In the data rows, zero lies at 4.5, halfway between 4 and 5.
Here are some points, each followed by its number:
Array([9, 3, 6, 6, 4, 7, 5, 5, 7, 5, 6, 4, 3, 3, 4, 3]) 0
Array([4, 2, 4, 9, 3, 5, 5, 7, 9, 4, 5, 0, 9, 3, 7, 6]) 1
Array([0, 6, 5, 0, 8, 4, 2, 1, 0, 5, 4, 9, 6, 4, 5, 4]) 2
Array([2, 5, 5, 2, 7, 6, 3, 2, 0, 4, 3, 5, 5, 3, 4, 3]) 3
Array([1, 5, 1, 5, 8, 3, 5, 6, 2, 3, 2, 5, 3, 3, 2, 4]) 4
Array([0, 6, 2, 6, 7, 4, 5, 9, 2, 3, 4, 9, 2, 3, 3, 5]) 5
Array([6, 1, 5, 9, 6, 6, 7, 8, 9, 5, 5, 0, 6, 2, 4, 2]) 6
Array([6, 5, 4, 5, 5, 5, 4, 8, 4, 3, 3, 4, 3, 3, 3, 2]) 7
Array([7, 7, 5, 3, 4, 4, 3, 4, 5, 5, 4, 6, 2, 6, 5, 6]) 8
Array([6, 3, 3, 9, 4, 4, 5, 6, 9, 6, 4, 1, 4, 3, 5, 4]) 9
Array([3, 4, 4, 3, 2, 3, 3, 1, 4, 6, 4, 2, 5, 7, 5, 7]) 10
Array([1, 5, 5, 3, 6, 6, 3, 3, 1, 3, 3, 7, 5, 4, 4, 3]) 11
Array([1, 5, 5, 0, 8, 5, 4, 1, 0, 4, 3, 8, 7, 4, 4, 4]) 12
Array([6, 2, 5, 9, 3, 4, 5, 6, 9, 5, 6, 0, 5, 4, 6, 5]) 13
Array([6, 4, 4, 7, 5, 6, 6, 6, 7, 4, 3, 2, 3, 3, 5, 3]) 14
Array([6, 7, 4, 3, 5, 4, 4, 7, 3, 5, 6, 9, 0, 4, 5, 6]) 15
Array([0, 5, 5, 1, 6, 1, 4, 3, 1, 4, 2, 6, 9, 7, 4, 5]) 16
Array([5, 5, 4, 1, 5, 5, 4, 4, 2, 4, 4, 6, 4, 4, 4, 5]) 17
Array([5, 6, 3, 1, 5, 4, 3, 4, 2, 5, 4, 9, 2, 5, 6, 6]) 18
Array([8, 4, 4, 9, 4, 5, 6, 5, 9, 6, 3, 0, 2, 4, 5, 6]) 19
Array([5, 6, 5, 5, 5, 5, 4, 7, 2, 3, 3, 4, 3, 3, 4, 3]) 20
Array([5, 5, 2, 8, 7, 5, 7, 9, 8, 3, 2, 2, 1, 2, 4, 3]) 21
Array([9, 5, 7, 4, 0, 6, 4, 6, 8, 7, 8, 4, 0, 5, 4, 5]) 22
Array([2, 6, 3, 3, 6, 3, 3, 5, 2, 4, 4, 9, 3, 5, 4, 6]) 23
Array([7, 2, 8, 4, 0, 6, 4, 5, 5, 5, 9, 4, 8, 7, 3, 5]) 24
Array([1, 5, 4, 0, 7, 4, 5, 3, 1, 3, 3, 7, 5, 5, 3, 2]) 25
Array([5, 4, 4, 2, 2, 4, 4, 1, 4, 5, 6, 2, 6, 6, 6, 6]) 26
Array([2, 2, 4, 9, 6, 5, 7, 9, 9, 3, 5, 0, 8, 1, 6, 4]) 27
Array([8, 9, 6, 1, 6, 6, 3, 8, 0, 6, 6, 9, 0, 4, 5, 6]) 28
Array([3, 6, 1, 4, 6, 2, 4, 4, 5, 5, 4, 8, 0, 6, 4, 6]) 29
Array([2, 5, 3, 5, 6, 3, 4, 4, 2, 3, 3, 3, 5, 5, 5, 5]) 30
Array([4, 5, 3, 3, 5, 5, 4, 6, 3, 5, 3, 3, 3, 5, 5, 5]) 31
Array([4, 3, 6, 8, 3, 5, 5, 4, 7, 3, 5, 2, 7, 5, 4, 3]) 32
Array([1, 7, 3, 2, 7, 4, 3, 8, 0, 5, 4, 9, 1, 4, 5, 6]) 33
Which three points above are nearest to each new point by angle, seen from the average point of the numbered points? Their numbers follow each, nearest first.
Array([8, 3, 6, 6, 5, 6, 4, 4, 2, 5, 4, 4, 4, 2, 4, 1]) 0 7 20
Array([1, 5, 2, 3, 7, 2, 4, 3, 4, 5, 3, 8, 4, 6, 4, 6]) 23 29 2
Array([3, 2, 6, 3, 2, 5, 5, 3, 3, 4, 5, 4, 7, 5, 4, 3]) 24 26 32
Array([5, 6, 5, 3, 4, 5, 4, 5, 2, 4, 5, 6, 2, 3, 5, 5]) 28 15 18
Array([3, 5, 4, 3, 5, 4, 5, 2, 3, 4, 4, 5, 6, 6, 5, 6]) 16 12 10
Array([9, 4, 7, 7, 2, 6, 5, 5, 7, 5, 5, 4, 4, 3, 4, 3]) 0 22 19
Array([3, 2, 7, 4, 0, 5, 5, 6, 3, 4, 9, 4, 9, 8, 3, 5]) 24 32 26
Array([6, 4, 3, 4, 5, 4, 5, 6, 6, 4, 3, 4, 2, 4, 3, 4]) 21 7 14
Array([7, 4, 5, 3, 4, 6, 4, 4, 3, 5, 4, 4, 3, 4, 5, 4]) 0 22 17
Array([4, 4, 6, 4, 1, 5, 5, 5, 3, 4, 7, 2, 8, 5, 3, 4]) 24 32 26
Array([6, 3, 7, 5, 0, 4, 5, 6, 5, 4, 9, 3, 9, 6, 3, 4]) 24 32 13
Array([6, 6, 3, 9, 6, 5, 8, 9, 6, 3, 2, 6, 0, 2, 2, 3]) 21 7 14
Array([0, 4, 2, 5, 9, 3, 6, 6, 3, 3, 1, 5, 3, 4, 2, 3]) 4 5 25
Array([0, 5, 5, 0, 6, 5, 4, 2, 0, 4, 4, 7, 8, 4, 4, 4]) 12 2 25
Array([0, 4, 3, 7, 6, 2, 6, 5, 5, 4, 1, 2, 7, 6, 4, 3]) 30 27 16
Array([0, 4, 4, 4, 6, 3, 5, 4, 4, 5, 3, 3, 8, 6, 4, 4]) 16 30 25
Array([2, 6, 3, 2, 5, 5, 3, 7, 2, 4, 4, 9, 2, 4, 4, 5]) 33 23 5
Array([7, 3, 5, 9, 3, 4, 6, 7, 9, 6, 7, 0, 6, 3, 8, 6]) 13 1 9
Array([1, 5, 4, 6, 5, 2, 5, 4, 5, 3, 3, 2, 8, 5, 5, 3]) 30 32 16
Array([7, 7, 5, 1, 5, 6, 4, 5, 1, 5, 6, 8, 1, 4, 5, 5]) 28 15 18
Array([6, 4, 6, 2, 3, 6, 4, 4, 2, 5, 6, 5, 5, 5, 4, 4]) 24 17 26
Array([0, 4, 5, 0, 4, 2, 4, 3, 3, 4, 3, 3, 9, 8, 5, 5]) 16 10 26
Array([5, 3, 4, 5, 6, 4, 5, 2, 4, 3, 3, 3, 5, 3, 5, 2]) 32 14 3
Array([4, 5, 3, 6, 4, 3, 5, 3, 6, 5, 4, 4, 4, 5, 5, 7]) 10 19 9
Array([5, 5, 5, 0, 4, 5, 4, 0, 1, 6, 5, 6, 4, 5, 5, 5]) 17 12 2
Array([4, 4, 3, 5, 4, 5, 4, 4, 3, 4, 4, 5, 3, 5, 5, 5]) 10 18 29
Array([4, 6, 5, 0, 4, 6, 2, 3, 0, 5, 5, 8, 5, 4, 5, 6]) 17 2 18
Array([4, 6, 5, 4, 7, 6, 3, 5, 1, 4, 4, 6, 4, 3, 5, 3]) 3 11 2
